In the rows, zero is written as 128.
One turn sends every row of this set to another row. A few are shown first. Where does it send the rows asked after them?
fel: [107 135 120 107 160 147 143 137 145 130 129 138 128 111 141 169 146 136
  81 128 147  81 120 131 106 156 129 127 172 113 107]
desif: [148 126 132 129 139 161 125  71 146 149 143 143 109 138 108 146 108 123
 123 131 122 189 142 141 111 122 124 116 126 134 136]
Nibel: [107 130 126 119 121 116  92 100 124 123 131 111 132 113 119 108  94 104
 129 109  98 158 149 149 136 143 122 112 116 120 120]
kuval: [156 137 133 125 155 144 106  98 132 133 110 134  98 106 161 165 165 124
 106 122 165  94 129 134 105 165 123 137 111 124 121]
zem: [104 144 125 111 151 140 135 144 142 110 104 123 123 125 153 148 127 149
  82 116 143 101 118 131  90 149 116 139 175 110  99]
lifot: [104 133 152 111 109 169 144 147 131 109  97 119 133 130 133 148 150 138
 119 132 115 100 128 128 133 143 114 163 143 136 147]
lum: [129 135 104 128 154 141 141 115 100 131 136 112 125 115 130 161 114 125
  98 109  82 141 154 108 120 148 155 169 123 132 107]
git: [104 124 109 112 136 106 147 115  92 119 122 142 132 102 138 123 120 132
  98 116 117 127 163  97 128 153 164 123 116 133 113]
Kifi: [100 138 141 124 154 134 125 140 136 128 114 148 119 118 143 164 143 137
  65 115 146  99 140 144 106 133 117 132 176 105 114]
Pef: [112 125 125 119 129 157 116  92 130 135 138 125 121 121  98 126 113 102
 114  98 111 162 154 139 147 126 133  99 121 155 154]
Dakil: [135 114 140 101 125 128 126 116 129 133 117 118 136 119 149 133 134 179
  97 126 127 144 110 132 121 104 127 102 140 180 158]
Bodu: [125 139 111 160 120 131 150 140 132 134 116 134 117 135 138 187 143 151
 116 120 162 125 148 156  89 135 126 129 167 159 128]
pup: [141 115 142 116 134 136 118 116 144 131 130 127 145  87 146 163 146 162
 133 138 124 106  96 153 118 108 135  94 125 171 128]
Pogor: [ 93 134 157 103 122 166 124 146 135 127  98 126 133 140 133 137 147 141
 117 140 116 103 128 156 133 158 122 164 130 126 141]
puza: [166 118 141 130 145 154 146  76 126 131 137 145 120 146 115 171 119 140
 131 135 146 166 130 122  87 113 141 131 146 120 118]
Selet: [100 129 119 131 157 147 139 113 117 102  89 152 109 112 125 127 116 140
 117 102 132 135 147 139 117 140 169 115 102 160  95]
bapu: [131 120 145 111 115 116 115 103 133 159 148 119 153  97 155 135 123 170
  89 127 110 133 130 149 117 101 117 135 135 134 149]
vit: [115 147  95 140 121 126 148 130 138 158 138 129 134 135 146 163 125 160
 116 130 161 121 146 162  86 168 128 146 147 130 122]
fusi: [142 129 140 116 136 132 103 114 148 136 133  95 144 100 157 152 117 175
 126 132  96 128  94 163 101 120 117 139 124 141 115]
nak: [136 122 142 129 126 109  98  85 137 129 131 153 119 121 133 127 105 118
 146 147 126 172 142 150 109 135 121  99 117 105 107]
tob: [148 127 136 130 138 120 114  89 126 123 126 141 122 129 144 152 121 164
 146 145 161 162 143 104  83 152 141 116 121  98 111]
fodit: [100 120 122 118 135 160 113 101 129 148 127 120 124 123 104 125 119 118
 106  97 122 161 148 138 155 125 133  95 108 150 151]
Ziv: [127 126 127 140 162 146 139 110 109 120 118 144 124 107 113 159 118 101
 117 110  94 122 140 163 120 119 165 147 125 138  77]
met: [100 128 156 103 110 165 147 139 130 126 105 131 141 132 126 136 144 124
 110 139 116  95 124 151 140 139 120 164 146 127 143]
bez: [131 120 113 114 131 144 129 107 123 106 135 106 130 113 106 141 117  86
 146 116 100 142 125 121 148 135 137  88 133 164 131]
Sigam: [144 138 122 133 126 132 109  95 142 112 136 127 112 103 140 152 119 141
 162 140 126 166 142  91 105 154 116  96 110 125 123]
Zote: [119 141 112 131 131 146  98 106 137 111 142 100 130  86 118 147 114 112
 155 110  99 134 143 120 135 157 126 105 103 133 122]
kuf: [168 117 135 127 135 122 141  88 115 124 143 137 131 124 136 177 130 138
 143 149 144 149 134  91  92 130 142 121 144 106 114]
fur: [170 123 133 108 136 121 137 106 109 108  92 119 102 130 162 146 150 105
  98 124 159 107 111 119 110 137 115 133 151 144 121]
fela: [114 136 112 134 135 155 102 116 135 121 137  88 133  86 123 155 118 116
 147 102 100 133 134 114 140 141 114 113 103 129 117]
gutap: [114 135 126 104 169 144 131 148 136 123 106 129 116 148 136 164 144 140
  70 124 141 109 118 139 104 146 128 129 181 129 114]
lun: [131 134 105 147 128 104 140 149 125 145 130 126 134 138 145 185 137 137
 126 144 153 115 137 166  94 158 132 131 163 140 111]
feda: [ 98 131 161 112 113 147 125 154 127 113 100 127 140 125 140 146 155 132
 125 145 116  92 131 143 139 153 121 156 136 125 135]
gis: [116 136 109 142 103 111 171 130 128 139 122 139 133 136 143 148 119 141
 109 125 164 123 142 166  88 133 123 133 172 139 120]
Fuma: [126 112 116 110 139 148 139 113 123 118 128 102 137 115 104 141 118  89
 141 116 110 136 110 131 153 121 132  88 129 160 116]
kete: [163 116 120 116 120 131 150  86 127 125 153 131 128 119 121 158 115 102
 142 151 116 162 127  97 118 123 124  98 146 135 128]
sasis: [158 129 135 102 143 121 120  88 124 133 103 120 109 137 163 124 127 107
  93 127 150 111 108 160  99 153 117 159 134 111 104]
pasar: [151 133 131 118 132 161 140  77 130 145 119 137  99 117 151 146 147 119
  72 104 163 106 138 127 107 133 112 156 134 125 140]
lom: [146 116 150 129 136 126 124  75 129 136 124 166 125 137 126 143 116 142
 132 139 163 161 138 143  86 122 145 117 132 101 107]
rufiv: [106 123 127 117 123 109  91 113 115 130 125  99 136 113 129 111 102 109
 121 109 104 155 144 140 147 136 115 111 114 114 119]

met moves to lifot
gis moves to Bodu
fur moves to kuval
And these:
bez moves to Zote
zem moves to Kifi
Sigam moves to nak
kuf moves to tob
Fuma moves to fela
pup moves to fusi
git moves to Selet

